Rows are one point carried round by a steady rotation, each followed by how many steps it has turned.
The counts run from 0 to 619.
[ 87 113 130 197 140 122 142 157 163 121  94 120  73 119 121 130 125 150
 150 118 140  89 165 105 133 132 132  91 179 112 114 131  93 134 157 139
 125 117 125 114 160 118 112 146 124 129 192 102  98 154  79] | 54
[107 134 132 138 151 121 139 100 152 132  88 104  96 103 163 154 130 119
 117 140 178 153 117  96 131 148 126 137 159 106 136 151  53 130 134 172
 105 155 180 128 129 132 126 142 128 111 163 107  66 122 124] | 348
[106 147  95 156 159 145 139 129 158 124  79 114 125 119  65 152 105 139
 134 120 207 114 134  71 136 129 129 126 162  92 116 132 128 159 159 136
 132 115 121 144  97  99 141 135 121 108 152 156 122 123  75] | 536
[100 166 102 143 143 100 147 110 132 171  84 107 104 143 127 181 103 131
 150 119 179 125 124 109 144 139 152  69 162 132 142 114  95 180  98 153
 141 144 160 160 144 149 130 152 142 124 156 130 127 125  80] | 198
[ 98 170 134 122 169 154 120 136 149 142  97 113 111 134 133 146 127 129
 137 107 183 119 102  87 139  87 104 134 150 128 160 124 116 169 123 113
 151 135 180 101 148 150  86 143 128  90 158 145  52 113 114] | 545
[126 139  92 115 111 135 142  98 114 169 116  97 127 123  72 133 137 148
 190 138 163 121 159 120 164 123 143  97 154 112 116  94 148 141  77 141
 125  98 121 122  76 144 150  79  83 124 166 128 117 101  81] | 189
[133 148 120 149 133 146 135 156 157 137 113 116 139 148 125 109  84 157
 145 124 188 137 104  66 137 140 148 148 142 113 139  85  98 153 152 117
  74 120 138 102 159 150 103 146 156 100 164 118  96  78  78] | 454
[135 155 146 139 144 134 134 118 115 192 101 131  58 122 159 123 110 113
 147 123 138 100 134 112 125 136 140  89 170  63 113 140  90 201 113 140
 129 167 157 117 151 107 146  91 148 121 144 134 122 117 103] | 85
[123 155 125 112 163 163 130 145 118 170  98  76  86 136 141 168  81 149
 128 148 156 117 127 103 175 145 174  88 131 149 102  99 144 171 110 153
 113 124 139  69 130 178  95 105 149 131 132 132 117 109 101] | 201
[ 99 129 117 110 163 139 151 110 128 145 112 100  95 113  89 148 131  81
 168 137 154  92 139 127 154 119 121  85 151  92  94 170 144 129 119 110
  93 102 148 124 122  95 174  78  92 128 116 112 100 144  86] | 296
[135 123 152 114 175 134 156 127 158 133 103 127 102 153  84  73 111 134
 125 120 168 112 146 115 128 154 104 147 166 103 118 141 152 140 150 143
 109  87 166 128 105 100 157  99 108 119 150 131 125  99  62] | 446
[139 177  99 149 125 187 135 140 148 142  96 124 125 103 126 110 120 123
 172 128 172 116 120  84 138 102 101 130 151  72 153 114 132 170  92 108
 152 133 164 140 123 121 112 104  94  87 149 151 116  98  90] | 423
[101 134 124 158 130 145 142 202 169 150  90 112 139 154 124 100  96 128
 146 134 141 126 131 123 167 126 155 118 136 117 116  99 105 122 131 124
 121  61 125 106 134 141 106 149 136 122 154  85 130 118  44] | 50
[ 84 164 111 112 165 158 155 164 152  86  89  90  97 113 103 142 125 152
 158 118 175  84  97 116 157 148 138 104 148 120 113 128 168 132 143 106
 100  93 139  77 111  97 129 106  96 115 137 171 107 118 104] | 415
[113 156 125 150 134 117 147 154  94 158  80 110 106 108 168 146 132 152
 185 134 126 102 172 107 176 104 120  84 155 124 111 106 141 172 106 132
 140 114 112 135 159 128 141 137 100 118 158  80 119 125  81] | 397
[130 128  78 125 151 130 168 120 141 105 127 106 106 134 145 114 122 184
 147  92 204 132 100  76 124 140 143 128 172 155 127 105 161 156 120 143
 111 125 114 107 103 142 130 118 156 105 139 154  90  97  71] | 331
[122 161 123 138 145 177 124 125 145 162  82 124 123  97  90 127 101 112
 159 138 178 110 138  95 152 102  91 117 148  71 143 126 129 151 100 116
 147 105 184 141 114 107 114 119  95  97 155 144 129 111  85] | 424
[158 133 129 107 164 147 168 122 132 120 108 108  95 134 184 141 126 129
 108 135 174 106 150  82 141 122 102 129 183 126 110 141 178 143 147 175
 109 134 143 149 131 133 159  83 140 117 130  83  76 125  88] | 123
[123 180 127 123 130 120 147 174  81 151 120 134 174 128 149 133 148 136
 197 155 168 108 141 118 161  77 123 115 144 108 118 124 140 147 104 119
 115  86 138 111 117 105 144  78 122 113 142 122  92 117  92] | 507
[116 128  85 121 158 152 149 115 101 143 119  86 117  86  93  96 131 148
 197 143 164 129 129 109 148 127 134 120 132 125 115 119 132 148  93 132
 116  94 139  61 101 122 124  79  96 106 153 164 112  94  83] | 420
[147 165 143  59 172 106 153 153 105 153 110 120  95 156 138 152 129 109
 125 144 153 105 119  88 140 138 154  94 142 134 116 154 129 169 161 188
  80 127 143 101 143 145 159 116 156 116 147 113 119 119  98] | 3
[127 149 108 166  98 151 122 168 144 162 104 130  88 158 131 109 106 117
 158 112 144 125 120  99 130 130 129 100 164  41 109 112 112 159 134 101
 112 123 142 119 166 151 106 104 136 115 146  79 114 133  88] | 171
[162 172 123 123  91 120 156 148 115 165  93 104 122 140 133 111 107 147
 149 110 157 163 157  97 164 130 116 122 167  62 116  92 139 150 121 149
 116  88 123 143 120 150 140 125 112 114 180  74 145 102  83] | 595
[107 116  90 178 107 120 146 184 166 151  93 100 137 162 117 100  95 138
 160 121 162 164 135 116 150 132 140 122 154 114 108 102 112 142 128 139
 123  73 122 132 133 147 123 146 139 114 155  73 131 130  49] | 49
[127 166  94  98 152 149 158 127 143 107 130 120 109 142 111 133 146 170
 165 101 208 114  97 110 136 113 125 103 159 135 141 133 174 134  96 114
  87 112 137  95 113 134 132  90 140 103 141 167  90 105 101] | 100
[ 99 137 138 122 127 169 137 152 136 134 130 102  60 142 111 124 120 111
 157 104 153 123 108 140 139 132 129 102 154  88  99 132 144 138 107  92
 100  93 157  41 124 154  92  86 122 126 144 133  97 135 116] | 292
[167 165  96 109 117 127 153 175 161 151  94 119 139 164 130 106 137 167
 118  99 158 147 123 105 137 126 148 111 146  67 123 129 135 132 150 154
 104 113 114 142 127 121 131  81 183  98 163 115  97 102  77] | 363
[ 90 148 131 165 160 128 151 166 148 157  68  99  74 118 118 164 121 140
 142 123 140 113 170 119 163 121 155  62 148  98  92 160 112 150 135 155
 121 104 116 105 145 118 131 145 139 127 160 104 131 163  96] | 285
[105 156 124 113  91 132 132 149 174 129 116 115 107 145 126 154 115 108
 129 108 155 121  92  88 116 148 154 108 144  77 147  99  81 108 163 128
  89 136 147 100 124 155  92 135 129 115 171  95  60 118 117] | 261
[126 139 121  97 165 100 165 155 171 140 122 145 126 159 117  85 133 138
 143 122 158  85 107 106 114 133 144 109 157 126 157 141 111 151 159 149
  98 115 147 139 132  95 168  97 149 107 159 156 102  87  58] | 448
[122 153 155 121 171 142 131 144 104 195  81  95 103 138 118 115 108 131
 175 129 135 136 150 122 183  98 117 101 128  93  95 121 141 188  94 100
 134  87 155 120 153 152 133 124 104 113 138 104 139  93  86] | 82
[ 84 143 110 123 150  98 151 146 107 141 102  82  92 132 143 147 119 154
 183 121 129 119 119 118 147 134 161  53 132 127 103 134 109 158 129 114
  89 127 126  77 185 145 114 118 150 119 142 114  98 124  97] | 287
[134 145 131  79 154 138 170 178 186 135 115 118 118 143 102 100 116 122
 116 100 167 119 128 103 126 138 137 128 152 107 131 143 134 120 170 166
 106  72 126 106  86 113 134 112 145 122 169 135 132 105  61] | 131
[142 125 127 118 165 172 145 135 140 128  75  86 116 119 188 120 147 135
 116 137 164 149 136 110 178 110 115 163 153 118 101 124 154 109 127 162
 116 113 140 146 107 143 148 112 122 104 128  66  64 114 109] | 354
[120 123 115 155 174 170 144 134 129 135  77 109  71 145 112 137 113 120
 140 143 188 125 120 113 168 147 162 120 157 112  83 159 143 164 122 146
  72 111 135 114 120 149 152 133 130 121 100  99 133 138 110] | 92
[109 160 131 136 162 145 136 180 122 172  81 110 115 144 102 182  96 116
 132 169 156  98 161 101 164 124 167  82 137 132 101 134 142 150 138 181
 132  84 133 110 133 140 117 129 126 132 140  98 130 156  82] | 516
[150 167 139 123 144 126 142 187 106 154 125 129 103 150 168  97 137 135
 175 107 139 139 139  98 133  91 121 106 150  71 102 144 125 166 140 113
  88 109 124  85 163 143 121 115 169 109 156  86 104 111 107] | 486
[143 126  96 126 147 151 143 142 173 162 120 109 132 135 101  84  96 143
 121 134 163 133 138  89 151 135 174 124 126 146 137 111  98 121 129 179
  85  84 116 112 111 144 120 134 157 114 165 115 133  82  52] | 452
[145 152 154  73 186 122 146 136 120 172 104 111  86 149 108 161 118 102
 110 139 161 122 147  96 146 123 137  94 142 122 111 160 145 159 152 194
  97  95 160 106 120 151 153 120 138 122 154 108 131 118  97] | 2
[114 117 106 100 182 128 157 139  92 138 149  94 106 126 131 125 119 108
 163 144 167  90 124  95 129 104 132 120 163 140  83 144 158 161 140 129
 117 103 132  86 103 108 169  73 126 131 110 141  82 104  79] | 528
[ 97 133  91 170 139 187 156 140 166 114  95  99  65 105 128 146 101 114
 133 106 193 119 111 114 156 149 147 125 179 104 103 138 134 131 109 129
 130 101 150  99  72 117 134 127 107 122 125 125 124 148  98] | 413
[ 84 131 111 168 112 152 167 157 132  89  90 119  88 104 148 119 148 126
 182 144 162 109 112 137 153 158 147 122 171 113 122 131 111 104 106 137
  82 108 149 103 109 115 150 130  66 124 149  84 108 149 110] | 499
[ 98 174 124 180 132 129 141 140 133 110  75 141 123 121  98 152 117 173
 168 139 217  96 129 120 144 152 141 120 179 100 135 130 119 156 118 140
 112 131 158 131 112  95 141 114 121 108 153 161 112 139 108] | 305
